The rows of R fall into several groups, which share some directions, and each row is roughly a mix of its group's hidden directions.
R:
0:  78  36   0  19  -2 -46  13  19   3   4
1: -12 -35  54  -9   8 -39  -1  19  57  28
2: -20  43 -16  29  50  52 -15  16  36  -7
3: -47 -21  76  -7  24   4 -20  -5 -22 -21
4:  -4 -27 -18 -25 -49   7 -32 -35 -43  47
5:  21  35 -36  29   0   9 -20 -22 -73 -17
6:  80  15 -22  20   6 -21  -7  27   0  41
7: -24  11  28 -47 -28  -9  34  35  45  37
8:  43  39 -30  22 -23  43  48  21  22  -2
9:  51 -14  20  53  23  19   4  35 -34 -33
10: -20  15   2   2  38  80  26 -34   1  11
11: -26 -24 -11 -28 -28 -52 -54 -38 -19   7
12:  12  50 -40  26  -3  36  16  47 -41   0
13: -79 -54   6   2   6  26  -1   3  15 -17
14:  11  68  -4 -15   1   7  50 -22 -33  36
15: -27   1  50 -13   8  28  21  31  64 -27
16:  15  33 -22 -17 -39   8  39 -17 -59  39
17:  85  18 -21 -12  18 -34   4  27   2  -9
18: -28 -27 -38   2  10 -12 -61  13  32 -48
19: -55 -54  56   5 -14   7  10 -21 -21  -8
20: -57  12 -24  -5 -57  39  17  24 -28   6
21: -71 -18 -24   2 -55  25   0   0 -26 -11
22:  18 -43  32 -27 -43 -47  11 -18 -42  14
23:  13 -55   4 -14 -48 -25 -31 -12 -42  37
24: -77 -28   9   3   0  37  29 -23  16 -24
25:  68 -15 -15  23  26   9 -33  28  -2 -46
26: -71   3 -21   5 -62   5  19   3 -25   9
27:  60 -12  -4  26  48  13 -54   4  12 -16
28:  32 -11   1  30 -58  41  37 -14 -34  23
29:  -4  39  -4  32  55  40  18  17  41 -30
30:  10  33   2  45  40   4  41  32  50 -20
31:  -7 -58  33  18  25   9 -17   5  58 -35
32:  61  -6 -34  27  11 -22 -43  26   6 -40
33: -18 -44 -29 -17  13  53  21   4  48 -36
34:  10 -38  -1  33 -11  52  14 -18  56 -37
35: -12 -54   7 -12 -58 -29 -35 -18 -34 -10
36: -11  29  -2  21  65  57   9  13  32 -14
37: -20 -44  33 -28  10 -18  13  27  60  34
38:  31  45  -2  41 -37  41  40 -28   1  15
39:  34   6 -42  13  21 -17 -27 -30 -48  51
40: -34  12  10  35  -8 -12 -39  57  40 -35
41: -74  -1 -21 -19 -59  -9  18  -2 -12   4
42:  49 -15  29  19  49 -51 -29  18   2 -19
43:  71 -18  -2  -2  34 -26 -15  13  15 -50
44:  33  -7  52 -10  52  43  32 -27   8   7
45:  50  28  -4  23 -70  -4  22 -10   0  33
46: -32  29  63  -5  -9  21  25  40   4 -41
47:  63  11  16 -29  54 -23  -8  -6  40   4
48: -84 -16  23  11   6  34  24 -17  17  -9
49: -31  54  13 -28  42 -44 -15 -19 -29  20
50:  38  38  -8 -35  -1 -14  51  45 -12  35
51: -38  12 -46  49 -45  13 -25 -19 -11  30
52: -65  -7 -27   2 -66   4  21  -6 -22  -6
53:  29 -34  11 -25 -46 -42 -21 -11 -46  32
54: -25 -22  -6 -13  28  82   6 -38 -12  -5
55:  -1 -60 -14 -30 -34  22 -15 -41 -44  11
56: -22 -15  40 -27  23  15  17  33  69  21
57: -55  -2 -49  24 -61   5 -19  -5 -17   0
58: -12 -17  67  -1   6 -35  -3  20  60  15
59:  44 -17 -28  -2  21   7 -56  39   2 -47
60: -38  -9  50  33  14  25   4  -4  -8  66
61: -42 -34  35 -39 -11  29  50 -17 -13 -28
62: -55  14 -47 -20 -66  -2  11  -1  -1   8
63:  55 -21 -42  27  10   4 -48  -2  11 -44
64:  33 -18  18  56  26 -57 -28  14 -15 -19
65:  -9 -49  38 -15  24 -20   2  14  64  32
66:  60 -23  -5  21  43  20 -45  11   3 -38
67:  16 -54 -41 -25 -33   9  -8 -18 -28  51
68:  54 -13  24  11  -9   5  39  55  44   7
69: -21 -40  23 -15  10 -11   0  26  81  14
70: -13 -25  34 -11  23 -30 -13  34  52  54
71: -20  -7  51   2  20  29   8  22  65 -36
72:  66  47  11  -4 -13 -47 -22   9 -22  17
73: -46   2  11 -13  10 -34 -43 -69  -9  -1
74:  75  -4  18  -7  58   9  -9  -2  24 -18
75: -25  11 -40   3   7  -6 -37  63  25  45
76:  -8  16  49 -29  13  19  22  18  71  23
77:  34  -7  15  32  13  50  45  49  27 -13
78:   7  30 -54  14 -26  11  -4 -12 -69 -24
79: -40  31   4   0   5 -35 -46 -53 -40  11
80:  31 -14 -22  27 -12  38  16  28  65 -35
81: -27   1  57  -8   8  25  19  31  55 -37
82: -26  46 -12 -14  -2 -20 -13 -30 -71  29
83:  52  29   3 -11 -19 -62 -32  23 -18  27
84:  63  -4  36   8  64   6 -16  24   2 -11
85: -39   8   9 -35  13 -45 -31 -31 -54  23
86:  35  -3 -41  17  41   7 -23 -35 -50  33
87: -20 -38  49 -22  -7 -26  16  19  65  10
88:  75  -1 -17  15 -18 -36 -31  22 -16  31
89:  23 -43 -31   5 -11 -57 -16 -37 -31  34
90:  29 -13   6 -10  19  24  47  18  74 -17
91: -17 -19  43 -27   1  -8  17  22  77  20
92:  25  56 -19  17 -11  27  38  31 -46  24
93: -19  25  -1  24  48  64  35 -11  30 -16
94:  41 -39 -10 -29 -27 -30 -31   2 -41  44
95:   7 -41  16 -15 -54 -41 -13 -12 -41  41
96:  50  -3 -10   8 -30  25  43  12  65  -6
97: -28  -8  -1 -30  -2 -50 -42   0 -62  24
98:  48  38 -17  -7 -14 -21  -2 -58 -17  45
99: -48  11   6  -9 -48  13  66 -26 -12  19
100: -28 -27  16 -11  49  70  -1 -21  -9 -27
101:  25  28 -46  23 -13 -27 -29 -25 -60  19
102:  -4  49   3  15  62  44  13  10  30 -30
103:  -9  11 -54  19 -36  36 -39  47 -22 -11
104: -22 -56  46  13   0 -34 -55 -14  11  -6
105: -35   6 -44 -47  -9 -31 -31 -23 -49   6
106: -17  54  10  18  33  37  31 -15  28 -48
107: -56  11   2 -37 -26  -4  30 -47  21  40
108: -41  14 -13 -33 -48   7  59 -32   8  16
109: -43  17   3 -21  15 -46 -46 -33 -46  13
110:  57   4 -20   9  38  41 -51  26  10 -11
111: -35  27 -23   9  42  64   0  -5  31 -30
112: -21 -50 -17 -25 -61 -32 -29 -10 -24  14
113:  68   3  24  13  62  -8 -26  18  12  -3
114:  25  10 -19   1  20  47  50  25  54 -26
115: -35 -32   8  26  39  15 -32  57  30 -22
116:  17  20 -52  11 -15  22   2 -32 -67 -26
117: -40 -28  22   4 -31 -14   4  37  44 -55
118: -59   9 -45  -5 -61  25  -1  11 -16   6
119: -63  11  13 -20 -30  32  43 -25  -7  36
120:  32  25 -13  46  10 -34 -49 -27 -44  10
121: -16  35   4   3  57  40  35   3  33 -43
122:  35 -10  11  14   9  40  49  19  63 -17
123:  65  63  -9 -25  17 -28  -5   9  -5 -18
124:  41  41 -57   0 -33  22  34  31  16  -1
125: -25  38  -8 -59 -31   1  51  -3  19  30
126: -13 -23  42 -15   6 -18   2  19  81  21
127:  29  -6  13 -10  16  35  63  -5  62  -9
128:  32  39 -10  29 -37  24  30  23 -51  31
129: -44 -23  42   4 -17 -40  -6  62  16  -6
130: -23 -22  22 -25   5   6  12  28  85  12
131:  15 -38   9  -7 -56 -26  27 -31 -33  46

Each list below has one row that fits no group; the rest each fit one group, if only roughly. Name that row.
  Q41: -59  25  -1   6 -51  -5  45  27 -20  23
  Q522: -22  15 -38  35 -64 -23  34 -31 -19  -1
  Q865:  54  20 -39  -4  -9 -36 -12  28 -55  14
  Q907: -53  32  15  45  33  42  -6   8  28 -26
  Q803: -52 -23  32 -20  20  47   9 -34 -14 -42
  Q460: -30 -56 -11 -19 -59  -8   1 -40 -24  -9
  Q569:   0  -9  39 -28  21 -11   8   9  63  58
  Q792: -34  22 -49 -10 -68 -13   0  34 -18  -3
  Q793:  28 -62 -10 -29 -39 -43 -21   7 -31  -7
  Q961: -31 -15 -32 -26 -57 -23 -40  -4 -16  42
  Q20:   7 -49 -31 -32 -38 -28 -53  15 -27   3

Q865
  Q230: -70 -16  10   6 -16   8   5 -58  -1  37
  Q869: -79 -49  22   2 -25   9   4 -23   4   0
  Q436:  35   0  41 -40  74   6  -9  -2  17   1
  Q60:  40 -44   5  -3 -40 -62 -29  15 -14  10
  Q580: -22 -36   3  26  -2  27  17  39  66 -34
  Q735:   9  -3 -73  18   1  20 -19  -9 -55 -30
  Q13: -34  16  32  -3  61  35  51 -13  16  -7
  Q831: -72 -19  37   4   4  28  25 -38 -12 -21
  Q142: -26  20 -18 -40  -4 -29 -10 -20 -72  30
  Q942:  14  68  -5   0  60  18  11  18  29 -17
  Q56:  -2 -54  55  43  -7  -6 -37  31  -4 -14
  Q268:  58  23   8  16  46 -40 -33  33  11  10
  Q248:  52 -24  46 -25  58  -4  10 -11  15 -25
  Q765:  68   5  -7  29 -19 -57  12  29   1  14

Q580
  Q921:  34  47 -11  26 -51   5  17   0 -46  36
  Q595:  44 -39   3 -23 -34 -23  13  -5 -31  60
  Q168:  68  21  18  38  44 -21 -21  12  -4  26
  Q552: -69   3  -7 -36 -39 -32  26 -29   0  17
  Q171: -69 -20  48  25 -13   2  23 -18  19 -30
  Q128: -29 -13 -36  16 -84  -2   5  26   2 -10
  Q140:   9 -57 -11   7 -69 -33   8 -16 -20  19
  Q894: -39  22  27  -8  -9  27  48 -36   3  56
  Q209:  59  20 -22 -28   0 -37 -46  16 -34  21
  Q392:  46 -12  23 -10  69  45 -20   1  16  -8

Q128
